In the rows, 128 means zero.
The same turns and mirrors carry the whole set onto itself, and each row onto the other rows of its family. Which rows share a family with each named row? Give them in list order.
These 32 rows form 4 families of 8 rows each.
depe: [138 128  95 136 102 114 108 115 171 125 132 106 106 135 126 104 127 111
 154 140]
luf: [110 144 136 102 103 168 122 112 133 140  97 124 104 135 122 106 134 126
 158 127]
vufev: [142 123 162  85 129 167 133 162 127 129 121 145 132 131 104 124 101 126
 112 113]
Mov: [130 131  96 139 113 110 109 121 163 121 142 109 107 140 137 106 144 103
 156 136]
paz: [122 108 113 100 108 148 142 143 156 112 106 136 125 113 105 113 147  84
 124 151]
Sima: [138 164 146 114 149 126 115 142 144 124 144 136 130 137 121 126  92 144
 152 102]
bufi: [133 126 163  87 140 164 135 168 118 124 131 148 133 136 114 126 118 118
 114 109]
Vezug: [165 131 119 106 123 139 113 148 129 134 119 123 126 112 129  88 118 149
 111 157]
kegel: [138 148 126  88 115 168 110 123 140 152  89 133 105 129 115  99 127 127
 145 115]
nesu: [166 104 114 117 138 107 138 159 153 111 163 135 126 135 127 125 118  97
 115 119]
Gile: [106 123 139 117 120 139 129 134 160 116 144 131 113 158 111 142 128  81
 158  92]
dopi: [150 147 144 123 134 130 101 139 133 138 157 118 114 158 135 118  98 145
 145  98]
Tirod: [109 118 142 114 119 164 126 140 155 121 132 132 122 151  95 141 124  85
 168 102]
bok: [162 136 114 110 123 114 117 143 135 129 131 122 117 119 145  89 120 143
 101 147]
tigof: [104 126 148 116 122 130 137 146 149 114 125 128 123 165 106 150 132  98
 143  91]
samu: [167 129 110 108 120 146 106 136 140 135 138 126 115 106 135  80 114 131
 125 158]
roror: [129 127 104 154 113 119 108 115 163 120 131 120 105 147 136 105 139 100
 155 128]
Pena: [ 99 125 138 117 128 133 134 145 156 123 134 129 127 166 114 140 118  90
 153  88]
Ridi: [105 150 143 107 104 171 105 124 136 139 100 120 113 135 114 105 127 132
 154 130]
somaz: [143 127 153  69 129 158 134 168 127 129 132 134 134 124 105 126 107 129
 114 121]
Rur: [133 106 131 136 128 110 132 160 150  98 173 122 134 142 125 131 118 102
 123 135]
peba: [145 159 140 124 129 130  98 127 138 142 152 124 115 140 136 122  94 145
 139  99]
sunu: [143 163 151 129 140 134 105 126 140 132 138 124 112 140 130 124  95 145
 154 106]
kip: [117 148 127  96 107 168 120 128 134 136  89 126  99 131 107 106 142 121
 154 121]
Leg: [134  91 111 110  93 151 127 141 146 126 119 118 109 133 119 104 153  84
 118 148]
deve: [172 129 119 107 114 143 109 138 134 126 129 125 112 104 126  91 127 139
 115 161]
mufim: [161 110 121 122 139 109 120 170 156 110 166 130 136 135 118 124 111 104
 111 122]
vivus: [126 128 103 128 115 115 113 106 165 133 135 100 105 156 124 111 117 121
 163 134]
zezaf: [145 126 154  96 126 162 129 177 125 117 128 154 135 114 116 119 128 107
 106 115]
Beb: [128  92 107  94 103 142 137 157 150 117 125 131 127 131 110 106 150  84
 115 143]
Komaf: [127  95 118 100 113 148 145 156 151 108 112 131 124 131 105 108 151  84
 130 150]
sapor: [154 107 130 127 135 109 122 155 156 113 174 129 140 140 133 124 103 107
 116 128]

Same family as Rur: Sima, kegel, Tirod, bok, Leg, vivus, zezaf
Same family as kip: depe, bufi, Vezug, Gile, sunu, Beb, sapor

The same turns and mirrors carry the whole set onto itself, and each row onto the other rows of its family. Which rows share a family with each named row? Give them in list order.
These 30 rows form 5 families of 6 rows each.
Kupo: [121  71 146 120 144 125 154 140 112 110 122 155 164 146 135 187 117 149
 161 126 100 115]
muga: [137 109 160  98 137 136 153 148 132 115 107 122 103 139 141 167 146 133
 121 113 160 151]
Neza: [174  97 160 108 144 123 136 140  93 175 120 110 122 155 122 124 107 137
 111 134 117 134]
nok: [173  94 166 110 134 120 136 160 101 183 128 119 129 146 122 130 117 134
 120 125 106 121]
gep: [112  75 170 128 128 112 157 123 116 135 138 122 147 145 150 148 125 149
 172 134  78 108]
guda: [180  92 159 114 137 136 126 146  96 169 132 138 123 156 118 131 120 139
 119 123 112 132]
zuv: [186  96 147 113 124  94 156 164  78 159 130 111 136 146 141 162  91 125
 125 114 118 119]
nefed: [142  68 142 117 128 109 149 155 110  97 129 154 150 152 140 188 124 130
 167 129 100 113]
sobof: [121  74 147 118 133 113 151 136 100  97 126 158 154 154 146 185 120 138
 168 111 119 117]
tesiv: [119  99 171 100 149 124 161 138 142 115  95 111 111 145 145 156 144 142
 122 126 151 147]
fiki: [132 113 164 116 120 104 183 136 130 120 119  76  99 133 169 162 122 137
 130 125 131 135]
godib: [131  78 161 135 123 126 150 128 121 124 140 134 129 155 138 150 127 147
 173 150  71 112]
Faru: [184 100 133 117 139 120 153 155  71 154 125 118 132 142 128 165  86 127
 116 121 121 119]
zak: [176 101 154 108 133 140 131 160 100 166 128 125 111 144 111 134 125 119
 128 140 108 126]
sodit: [131 113 151 126 133 120 185 133 126 104 108  87  94 136 160 168 116 144
 117 126 139 128]
bam: [126 110 163 112 146 138 169 150 142 116  97 113 101 135 142 164 141 145
 114 122 147 134]
repet: [127 107 170  95 135 120 161 161 146 126 104 109 111 131 146 164 149 132
 123 117 148 141]
zif: [180  96 152 118 148 141 143 148  88 174 126 117 123 142 118 135 107 137
 115 131 107 120]
ton: [140 114 155 122 121 121 173 117 117 111 126  83  86 141 165 154 121 140
 128 125 137 142]
tose: [120  71 153 136 140 128 159 115 113 119 134 129 148 146 145 160 116 159
 163 139  77 109]
bezuf: [118  70 157 110 134 104 155 152 110 117 125 146 167 144 147 182 125 135
 170 116 106 111]
rin: [129 105 160 107 134 128 156 164 138 104 101 125  97 140 136 164 151 120
 129 125 147 128]
dad: [119  72 161 129 135 110 153 109 104 130 132 127 152 162 144 149 107 154
 168 141  84 117]
dodub: [124 110 162 117 131 105 184 123 124 107 107  87 103 148 165 167 113 143
 133 129 143 142]
muma: [194  98 134 115 124 112 158 160  73 138 136 109 115 144 139 165  96 110
 136 129 116 122]
roro: [127  63 156 110 150 109 149 137 103 118 119 154 170 159 139 175 117 144
 166 124 109 122]
nes: [187  98 146 107 140 104 157 154  75 155 119 114 132 157 136 161  87 128
 120 120 135 135]
dira: [191  96 136 122 122 105 150 144  69 143 138 122 128 158 141 162  86 130
 125 115 119 126]
femo: [136 111 160 131 120 116 184 137 122 103 120  88  78 143 161 156 126 130
 142 135 126 123]
Pubud: [114  75 166 134 132 129 148 107 112 120 138 134 132 156 147 142 131 154
 169 132  88 115]

Same family as tesiv: Neza, dad, dodub, roro, nes
Same family as godib: nefed, zak, rin, muma, femo
Same family as tose: Kupo, Faru, sodit, bam, zif
Same family as dira: muga, guda, sobof, ton, Pubud

The same turns and mirrors carry the whole set onto itself, and each row onto the other rows of its family. Which rows share a family with each named row? Give them in list order.
These 32 rows form 4 families of 8 rows each.
les: [136 132 124 126 113 105 113 104 176 120  98 143 146 147 132 104 130 129]
pekid: [123 104 135 119 137 126 120 135 136 169 164 127 128  99 124 151 134 124]
kup: [116 153 128 113 110 123 119 131 158 122 119 140 172 118 103 126 108 120]
Nas: [130 104 140 123 133 127 116 136 141 172 164 124 129 100 122 148 139 125]
vozum: [126 133 118 134 111 108 116 106 184 112  92 141 141 137 129 116 130 123]
Kila: [130 124 149 114 136 153 113  99 115 130 142  92 145 152  97 144 163 116]
pap: [122 102 144 112 124 118 119 139 146 175 161 128 133 105 130 145 143 134]
relu: [111 118 135 140 135 104 117  89 182 104 137 111 154 147 120 124 154 155]
geg: [151 101 139 110 129 138 115 109 118 162 132 120 112 136 124 139 155 102]
mamo: [138 130 147 117 141 154 105  97 129 128 147  88 143 149  98 146 162 126]
Luba: [119 149 123 129 112 119 120 127 164 125 127 141 166 106 101 133 105 117]
kabuf: [112 130 116 123 114 130 147 146 145 149 124 127 129  99 139 154 115 120]
gal: [108 129 121 124 109 119 157 137 139 145 130 129 139 101 137 152 112 117]
Veru: [125 127 126 132 110  99 119  94 175 111 100 143 147 143 128 112 133 116]
poku: [136 125 144 111 145 152 103  93 126 129 148  92 137 148  99 148 162 124]
sufus: [115 111 143 134 131 104 120 104 182 116 136 114 156 152 126 115 158 163]
fuvim: [113 124 140 129 133 135 142  89 141 106 130  81 139 161 137 142 164 139]
tavid: [120  96 140 124 125 117 127 136 134 173 158 131 131 103 124 144 142 120]
Vis: [120 133 135 123 128 137 145  98 144 113 127  79 140 163 135 143 159 157]
posuv: [113 130 130 126 137 139 130  88 148 105 123  83 132 161 131 145 165 145]
nedit: [108 133 111 122 117 127 145 142 141 147 124 132 132  99 135 152 110 120]
lazos: [138 132 148 101 130 154 109 105 125 132 138  92 146 153  92 146 160 129]
ris: [110 146 125 127 105 114 127 122 154 120 119 143 169 114 100 131 111 110]
kir: [142 105 131 109 137 145 107 112 122 163 131 115 104 133 128 146 158 112]
fotir: [121 129 114 134 117 102 117 100 181 111  97 143 140 139 127 115 131 129]
rela: [110 142 122 115 109 126 150 142 143 148 131 124 141 105 146 151 112 130]
gubo: [116 120 140 145 132 105 113  94 188 108 137 113 156 145 121 119 154 153]
nosom: [106 111 144 143 129 102 120  91 176 109 135 115 155 152 126 117 162 146]
bagi: [116 129 133 130 132 139 134  95 155 105 120  81 132 161 136 144 165 146]
bife: [117 144 119 126 117 114 120 123 163 122 123 146 164 109 100 131 103 117]
Neraz: [149 107 135 110 132 148 108 115 127 161 126 111 105 136 127 145 160 110]
susiz: [156 112 138 101 122 136 106 111 127 168 129 121 110 138 128 139 156 115]

Same family as ris: Kila, geg, gal, Veru, fuvim, tavid, nosom
Same family as sufus: les, kup, pap, Vis, lazos, rela, susiz
Same family as Nas: vozum, mamo, Luba, kabuf, gubo, bagi, Neraz

